The rows of Z fall into a few groups, and each row is roughly a mix of its group's hidden directions; some rows fit no group.
Z, 110 rows:
[[  5   8  19  -3   7  10  -3 -27  25  -4   2   5]
 [ 15  12   8  12   6  -3  12   7  21  -5  26   4]
 [  8  21   7 -14 -14   8   3  -4  18   8 -23  -9]
 [ 18  17  12  11   9   8   9   0 -13 -14 -17 -16]
 [ -9   5  16  -4 -20  -3   7  26 -16  13  -5  -2]
 [ 14  26   2   0   6  -2  19 -19 -11  -4 -15   3]
 [ -1  23  -2  17  23   2  -2 -20   6   7   8   9]
 [  4 -24  14  -2 -10  12 -16  17 -11  -7  -2 -15]
 [-23  -6 -29   7   3  -3   0  13  17   4   5  -6]
 [  5   5  21   3  -6  -6  -3  28 -17   0 -17   6]
 [ 16  19  26   6  11   8  -9 -13  -3  -1  -4  15]
 [ -1 -12 -35   2   5  -4  13   2   3 -16   3 -11]
 [-12  -3 -22  19  19  -5 -11   8  16   4  11  -5]
 [ 15  -2  -3   0  16   4   2 -33  -8 -17  -2   1]
 [ -1  20  -1   6  11   8  18 -21  -1 -12   0  22]
 [-11   1  25  11   5  -6 -10  16 -23   4 -10   7]
 [ 25   6  -9  -9  12  -7  -8 -23   5  -4  -9  17]
 [  1 -18  -2 -22 -20 -10   1   1 -21   7   2  13]
 [  4 -27  12  -5 -14   4 -11  16 -11  -4   2 -19]
 [-35 -14  -4  -5  -5 -12  -5   0   7  16  -5  -7]
 [ -5   2  22  14  -2  20  -1  16 -24  -8  -1  -2]
 [  3  -6 -16  17  17  -8  11  -1  -5 -13  26   5]
 [ 22  25  12   6  11  14   2 -14   0  -9  -8   9]
 [ 20  17   6  -3 -16   6  21  13 -11   3  14   4]
 [  7  23  -9   2  12   5  13 -30   7  -1  -2   6]
 [ 13  -8   4 -22 -18 -20  11  -4 -14  11   8   7]
 [-16  10 -25  19  16  -1  12   5   8  -8  -4 -10]
 [ 22 -12  27   1   6   1 -20   0   7 -10   6   0]
 [-11   7  -4   4   3 -20   0  16  18  14  11  22]
 [  3  12 -11  -9  -4   4  23 -25  19  -3   1 -10]
 [-21 -24  -5   7   4  -1 -16  22   3  -7   5  11]
 [ 18   1   5  -1  14   2   2 -36  -4  -9   4  -4]
 [  0 -26  -2 -15  -4   4 -26  -5  -9  -3 -16   3]
 [  1 -28  17  -3  -5 -10 -17  15 -14  -1   6   4]
 [ 13   6  20  -9   1   4  -5 -34  -3   7  -4  -7]
 [ 20 -21  -9 -21  -7 -15 -13  -7  -8   1  -1   9]
 [  6   2  31 -11  -7  -1 -17  -5  10  15   3  13]
 [-12   7   3  16  11   6 -17  23  16   0   0  17]
 [ 14  24  10   5   6   1  15  -7 -16  -8 -21  -4]
 [-17  -7 -27   2  13 -13  -8 -11  17   9   4   2]
 [  6   7   6   5  17   3 -10 -16  31  -8   1  14]
 [ 18 -17 -16  -3   4  -9  -8  -3  -5  -2  27  15]
 [ 10 -19  18 -15 -12  11 -20 -10   5   6  13   0]
 [  6   0   1   8  22  -8  -9 -19  27  -8   6  10]
 [ 13  11   9  -6   3  16   3 -35  -3  -4  -8  -5]
 [-17 -21 -24  -5   2 -14 -14  -2   9  11   7   3]
 [ 10   2 -16 -17  -9  -7  13 -19 -10   4   8  22]
 [-16  11   6  13  11 -10  -8  12  28  12   5   7]
 [ -4   1 -35   2  12 -14  -2 -14  -4  11   5   7]
 [ -5 -20 -19  -1  -3   5  -1  -1  20  -3  27  -5]
 [ 25 -10  -9 -24 -18 -15   8  -5   2   2   2  -3]
 [  7 -25  15  -1  -9   8  -2  12 -19 -14   8 -14]
 [  9   8  35  13   8   9   1   4  -2 -16  -3  -1]
 [ 17  -3   8  10  21   3  -7 -21  12 -15  13   5]
 [  5  -1 -30 -11   4 -13   6 -22  14   2  -4  -8]
 [ -2  -1  -6   7   3  25  -2  -6  27 -11  20   0]
 [ 14   3 -13   0  16  -6   4 -26  23 -10   4  -3]
 [-16  25   5  10   5   1  -4   4 -13  23  -7  14]
 [ 27  -7  13 -21  -7 -15  -5  -8  11  -5  -7   8]
 [  6 -33   4  -9  -3  -4 -17   1 -20  -9  -4  -5]
 [ -2 -12   2 -16 -27  15  -8  20  -7   7   5   8]
 [  8 -10   0 -11 -10   1  -9  11 -28  -4 -25  -3]
 [  2 -17  14   3  -9   0 -14  34  -9  -3   0  -2]
 [ 12 -18  15  -9  -7  20 -23  -7   6  -1  12   0]
 [ 11   5  -7  -3   8 -10  21 -16   4 -23 -18  -5]
 [-15  -8 -11  19  23  11 -15  -9   8  -7  12   5]
 [-21 -19 -30 -10  -7  -6   6  -4  -6   3   6   6]
 [ -9  -2 -26   5  10  -2  20 -19   8  -9  14  -3]
 [-22  -7  -2  -3 -19   7   2  22 -17  12  -3 -10]
 [-20   1  12   4  -4  -1 -19  23  -3  21  -3   7]
 [-24  10   1  18  13  -1 -14   8   2  18   8  13]
 [ 11  23  -1  20  18  12   7   5   0 -17 -10  -4]
 [  2 -12   7  -8  -5  -2  20 -23 -22  -9  14   6]
 [ -5 -14   2  -2 -11  -7 -17  32   3  12  -1 -12]
 [  8  13  -5   7  16   6  13 -22  16 -18   8  10]
 [ 11  23  -2   9   5  18  21 -12  -4 -12  -4 -12]
 [ 22  10  21 -13 -16  -3  13   5 -11  -3 -13  -4]
 [ 21   8  27   3  11   5 -10 -17  -8  -5  -1  11]
 [-19   1 -23  14  11   2  -5  15  13  -3   6  18]
 [ 17   8  -4  -9 -13   1  29   6  -9 -18  -5   5]
 [-18 -16  -3 -10 -16   0  24   2   7 -14  14   8]
 [-11 -11 -24  -8  -7  -8  -2  -4  -8  16  -7 -26]
 [  1  15   5   3  12  11 -22  -3   2   1 -30   9]
 [ 15  12  32   0  -3  -5  -9  15  -1   6  -6  14]
 [-28   2  -2   7 -13  12   4  22 -11  13   3  -8]
 [-17  -2 -15 -10 -16   5  25   7  11 -13  -3   9]
 [  9  -1  -1 -20 -13 -20   9 -14  -1  15  13  17]
 [ 10   9  29  16  10   4   0   7 -21 -10  -1   6]
 [  1  -6  23  -1 -17  14   2  23 -19  -3   3  -5]
 [  7  14  -1 -18 -12   7   1 -13   1  10 -28 -15]
 [ 16  -5 -11  -8   5 -11 -23  -8  -4  17   9  20]
 [  1  27 -11  19  19  -3  14   0  13  -5  -4   4]
 [ 10   3   8   7  -8   5  22  10 -26  -8   8 -18]
 [  3  15  -5  -5  13  -8 -10 -19  19   5 -18  18]
 [ -9   1 -36   7   3  -3  10  19   6  -6  -5  -4]
 [-10 -28   3  -8 -13 -16  -7  18  -5   7   8  -7]
 [-13  14   5  -6   3  -4  -6 -19  17  17  -1  24]
 [  8   7   6  10  14  10 -15  12  -1 -17 -19  21]
 [  4  24  13   8  16   7  -1 -27   3   4  -2  12]
 [ -9   2   6   4   8   1  15 -28   8  -4  23  12]
 [ 11  -1  36   7   2   3  -5  12   6 -11  11  10]
 [-10  18 -14   8  18 -21   0  -8  -5  15 -10  12]
 [ 19  27   2   6  12   9   5 -13   7  -5   1  19]
 [ -9  -4 -19 -13  -2  14   1 -32  -7  -1  -2  11]
 [-23   7 -15  -1   7  -6   1 -18  21  13   6  12]
 [-23  -2 -27  11   7 -11   9  18   3  -1  -1   1]
 [ -9 -29  19  -1  -6  -5 -18  17  -2  -2   7   0]
 [ -5 -28 -20  -4  -5  11 -11   1   5  -5  21   0]
 [  9  17  19  19  17  17 -10 -11  -2   2   9  -2]
 [  8  12  21   0   2   3 -16  -6 -24  14 -16   5]]
Here is one row of each group, with its name. Which group are the others in?
[-18  -1   5   1 -10  -7 -14  22   5  27   4  -8]
X
[  5   1 -18  -5  17 -17  -8 -25  14   2 -11   7]
Q
[ -2 -31  -6  -4 -11   0  -7  17  -6  -5  13 -17]
M

[ 13  10 -10 -11  -1   6  10 -24 -11  -8 -24  -7]
X
[  9   5  18  17  20 -12  13  -9   2 -16   0 -15]
Q
[  3  -6  37  -2  -4   5 -12   5   4  -4   6  18]
X
[  4   8   6  -8  -4  11   2  -2 -20 -13 -28  18]
X
[-13 -22 -10 -12 -21  -5  15  17   3  -6   8  -6]
X
[ 15 -15  21  -9   4   2 -20 -10   4 -15 -15   5]
Q
[ 27 -11  -3   3   2  -3 -10  24   8 -15  -2 -12]
X
[  9   4  22  -6   4  11  -6 -23 -13  -8 -16  13]
X
[-21  17 -11  12  13 -10   2   6  18   8  -1  17]
M
